Each row is where one point has got to under a steady rotation. How many ticks took it there?
The counts run from 0 to 265.
[ 87  99 139 141 140 112  81 147 141 104 165 153 120 124  72  93 174 124
 124 160 139 100 114 148 109 151 122 130 123  89  95  80 166 127 117 129
 159 166 118 114 172 130 122 171 117 131 115 114 140  76 137]	45
[ 85 113 124  72 141 110 127 169 159 137 135 150 170 139  95 178 161 107
 108 147 123 153  91 174 134 150 116 177 123 115 118 151 113 104 157  87
  86 148  92 128 112 175 131 135 142 101 159 146 131 121 138]	8
[ 92 147 132  78 148 175 125 181 180 134 151 132 130 133 146 113  79 145
 152 168 121 129 150  95 119 137 152 106  84 151  83 119 121  85 110 170
 100 143 142  98 123 144 118 103 126 142 114 169 140 103 122]	58
[181 106  56 132 106 135  81 139 142 107 114 129 166 111  80 119 175 164
  88 138 109 122 130 157 117 166  98 147  93 140 120 130 114 103 104 124
 153 183 148 109 148 106  92 126 104 116 117 128 126 116 109]	188
[129 143  95 142 141 117 100 144 134 142 136 124 156 101 101 190 158 132
 121 110 135 124 111 186 115 180 108 187 144 128 124 105  84 101 145 148
 112 166 117 129 128 126 120 154 134  89 110 159 131  63 117]	11
[126 129 109 136 159 130  76 167 130 145 131 113 100 117 111 133 156 130
 103 141 140 169 100 185 120 167  98 149 124 166 125 109  85 121 125 167
 110 169 170 113 130 177 135 146 107  80 102 140 141 104 120]	83
[146 119  83 133 136 135  95 169 137 146  76 127 157 164 106 158 126 155
  88 169  88 139  92 167 134 153 110 149  99 110 134 105 116  99 176 141
  98 103 154 146 153 157  74 113 116 101 139 137 111 105 126]	94
[104 117 133  66  99 119  97 138 191 130 146 129 125 105 135  83 136 183
 107 163 121 127 180 113 138 139 142 107  90 154 122 152 143 117  91 167
 102 150 150 120 168 128  93 182 140 126  96 107 138 105 116]	257
[119 129  93 105 133 129 144 145 217 206 108 111 119 132 103 164 107 169
 126 117  98  93 134 139 103 114 134 120 109 146 133 117 137  98 138 143
 141 109 147 115 149 117  97 170 166 100 129 124 157 101 122]	26
[ 94 169 108 121 128 145  69 146 151 103 143 128 118 119 136 135 157 168
 143 188 112 102  93 137 165 171 124 142 109 133 130 133 132 110 134 148
  74 151 122 148 125 138 147 154 134 115  86 120 166  68 105]	162
[142 142 125 116 101 156  84 151 141 142 139 113 130 135 107  98  95 143
 116 180 132  95 113  98 122 154 121 140 103 157  80  82 140  73 127 136
 140 126 185 109 129 125 111 121  83 128  80 108  92  88 123]	61
[131 135 112 145 110 128  69 172 132 141 111 104 154  88  98 106 133 145
  92 174 142  98  99 122 145 127 140 158 129 134 153 114 156 127 159 153
  93 129 172 136 175 167 110 141 103  95  83 101 124  85 145]	172
[148 138  96 103 104 168 104 169 138 137 149 136 111 140 118 111  99 104
 152 181 141  94 121 114 122 121 149 113  99 122  68  87 151  94 107 158
 133 141 158 114 142 150 113 126 102 101 128 165 127  61 117]	56
[ 92  82 103 113 190 129 133 155 172 162 143 152 142 114  84 140 158 133
 107 106 121 119 146 142 107 116 123 128  99 130 137 149 109 111 103 149
 146 171 119  55 166 115 107 146 173 131 114 143 149 126 134]	114
[138 123  97 124 150 139  60 130 153 139 144 128 106 151 152 129 149 135
 132 162  78 160 110 166 161 168 118 135 115  96 125 118 119  79 162 138
 120 139 143 140 132 150 138 134 144 120 102 169 146  66  77]	160
[123 161  94  87 119 165 126 179 156 131 147 142 122 124 140 108  86 125
 160 188 142 100 131  96 113 123 156 112  85 147  70  98 137  92 105 161
 110 159 146 115 123 149 126 118 110 118 125 177 145  80 125]	57
[ 86 139 147  52 141 130  85 169 169 130 161 158 160 108 133 112 143 148
 100 170 112 132 131 109 157 158 104 140  96 127 138 131 147  91 151  91
 108 137 149 110 110 124 130  95 105 158  91 103 111 145 114]	69
[121 105 134 162 123 131  60 168 148 154 119  94 148 106 139 117 130 152
  91 145 120 126 114 129 147 149 146 151 136 131 176 130 143 102 158 164
 100 115 167 116 183 161 115 147 105 110  70 115 109  79 130]	171
[ 78 117  94  60 138 162 140 130 209 171 133 126  54 141 122 141 129 141
 131 139 107 146 109 126 144 124  93 123 102 127 123 147 132 102 164 108
 145 139 125 103 139 171 151 141 143 116 121 151 158 114 126]	230
[121 121 123  81 122 139 127 163 187 198 147 137 169 116  98 177 121 111
 108 111 143 156 152 125  89 157 134 168 122 136  92  89 120  89 155 100
 159 143 116 117 123 128 107  99 110 120 157 174 118 114 134]	214
[133 119  78 133 154 103 132 126 168 115 176 145 147 126  74  88 116 147
 136 128  98 104  86 107  99 121 118 152 110 104 123 106 149  76 176 110
 120 132 116  79 133 148  90 184 163 117  92 112 161 114 123]	34
[ 85  81 144 146 169 119  75 155 184 170 149  97 132 121 123 132 109 139
 134 145  87 109 102 169 137 145 150 152 133 127 133 102 148  89 158 127
 121 141 116 160 162 117 126 149 123 134  91 121 100  76 147]	242
[123 120 150 138 104 109  84 140 170 157 169  78 151  96 113 135 119 133
 139 149  90 127 132 160 138 140 165 157 138 113 110 124 138  83 146 160
 137 157 134 167 153 105  90 188 131 114  83 153 147  71 119]	248
[139  85  96 133 159 143 118 132 147 146 137 129 123 168  88 137 132 128
 144 106 107 100 111 156  85 160 129 135 113 137  80 110 132  62  88 146
 161 158 115  86 148 118 108 159 139  99 140 150 125  71 119]	121
[153 136 135  68 103 119  76 141 162 168 156 115 138 102 120 133 158 108
 101 136  93 117 120 138 154 149 132 157 143 111 125 134 167  59 165  79
 158 150 173 121 107 112 150 113  99 119 102 121 118 112  96]	71
[ 86 125 112 115 129 126  93 161 160 122 153 131 177 109 106 125 123 116
 121 211 117 131 107 120 167 116 154 172 100  96 116 105 132 130 179 123
 108 152  99 159 150 146 119 141 152 145 112 161 147  90 150]	245
[126  89 104 141 149 141 113 128 124 148 135 129 141 137  42 138 166 127
  90 126 134  88  99 141 117 129 105 140 106 134 114 116 128 109  91 151
 180 154 124  63 171 109 106 163 135  92  96 112 116  98 136]	116
[113 124 128 112 102  99  98 153 157  94 158 118 148 101 104 103 116 143
 117 194 128 143 135 163 136 132 132 141  85  96 109  97 119 126 153 164
 102 168 132 163 170 135  76 178 101 133 101 156 142 106 150]	250
[143 163 108  67 136  87  99 165 134 130 176 151 127  81 117 107 159 105
 118 160 122 159 117 156 149 131 108 155 113 107 123 116 134  83 170 105
  99 182 173 103  97 159 146 136  99 110 114 148 158 126  98]	73
[119 137 114  87 100 114  96 135 173 107 157 141 141  99 135  76 124 162
 110 180 137 146 159 107 139 132 137 116  93 125 120 125 135 118 119 181
 101 155 156 108 165 145  92 183 158 127  98 132 168  98 112]	256
[119 102 134  88  91 133  90 141 203 154 118 108 113 108 123  96 144 187
 101 154 120 112 170 143 125 140 130 106  99 159 118 152 151 108  76 159
 139 156 169 123 160 108  97 169 117 124  96 107 120 109 122]	258
[112 138 105  74 156 139  91 122 186 185 179 141 116 124 122 132 145 122
 134 173 128 127 127 113 144 146 134 151 107 182  85 133 132 113 129 118
 132 164 108 143 109 123 177 130 170 114 101 138 137 110  85]	152
[ 90 103 117  92 134 162  79 163 166 185 103 136 129 133 119 168 162 137
 102 173 136 125 109 148 148 160 134 145 111 191 126 161 127 136 107 138
  93 144 123 140 149 167 161 101 144  98 137 124 101 100 118]	86
[ 77 148 172  58 112 136 133 154 184 174 155 144 127 112 139 162 130 129
 141 122 120 101 154  98 128 132 154 128 139  96 110 112 170  66 151 111
 139 114 142  89 135 122 135 145 120 133 129 141 140  72 118]	136
[126 178  87  58 133 111 129 123 181 166 168 177 100 109 117 168 150 140
 138 147 145 109 134 132 126 127 101 141  94 110  91  93 140 127 148 131
 132 158 122 126 128 120 134 158 127 111 153 140 165 107  88]	223
[ 93 147 148 120 147 156 130 175 158 165 145 111 172 117  83 179 100 116
 130  99 132 121 118 118  85 158 140 170 139 146 108 107  95  66 140 133
 140 126 138  63 114 124  94 117 114 108 104 158 124  98 144]	209
[ 98 132 145 133 145 132 121 161 122 147 148 122 171 124  66 151 111 111
 102  99 147 130 103 116  84 163 109 171 127 131 113  73  96  75 155 142
 134 118 144  61 135 144  82 134 105 105 102 142 117 103 146]	210
[110 128 104  66 117 141  80 148 124 121 158 157 129 111 113 120 181 101
  93 177 151 170 100 124 170 140  99 157 108 129 132 163 122 131 143 129
  98 173 142 101 133 188 156 134 123  98 106 144 136 115 107]	79
[ 98 134 156 106 127 124 120 156 125 138 164 152 179 134  69 152 113 117
  96 140 160 118 102 113  92 156 116 180 105 126  96  68 120  98 148 143
 115 121 123  91 142 158  89 136  90 108 122 109  89 112 149]	211
[ 54 107 143  86 102 139 106 138 169 141 131 139 166 137 110 194 168 154
  91 136 148 147 131 136 137 177 110 164 119 125 127 144 103 137 143 138
 103 123  81 129 157 156 107 152 145 116 136 135 118  96 130]	14
[ 67 106 118 106 147 171 120 150 166  89 126 160 151 157  80 131 124 164
 137 161 124 117 124 106 106 179 102 140  88 137  70 105 107 107 106 126
 131 151  87  76 128 138 107 111 143 156 131 142 136  94 150]	124
[134 119 107 130 101 151 119 131 142 137 109 118 137 155  85 128 115 144
 141 143 120  99 119 122 102 173 128 150 145 114  60  87 154  71 130 108
 169 135 130  98 130 128 106 131 124 120 151 140 145  49 126]	127
[100 100 158 102 118 111  93 142 177 172 157  93 171 119 128 146 119 127
 132 153  78 138 131 135 158 140 181 148 127 114 122 146 154  84 157 145
 133 143 110 155 162 115 103 166 157 114 111 158 142  76 121]	247
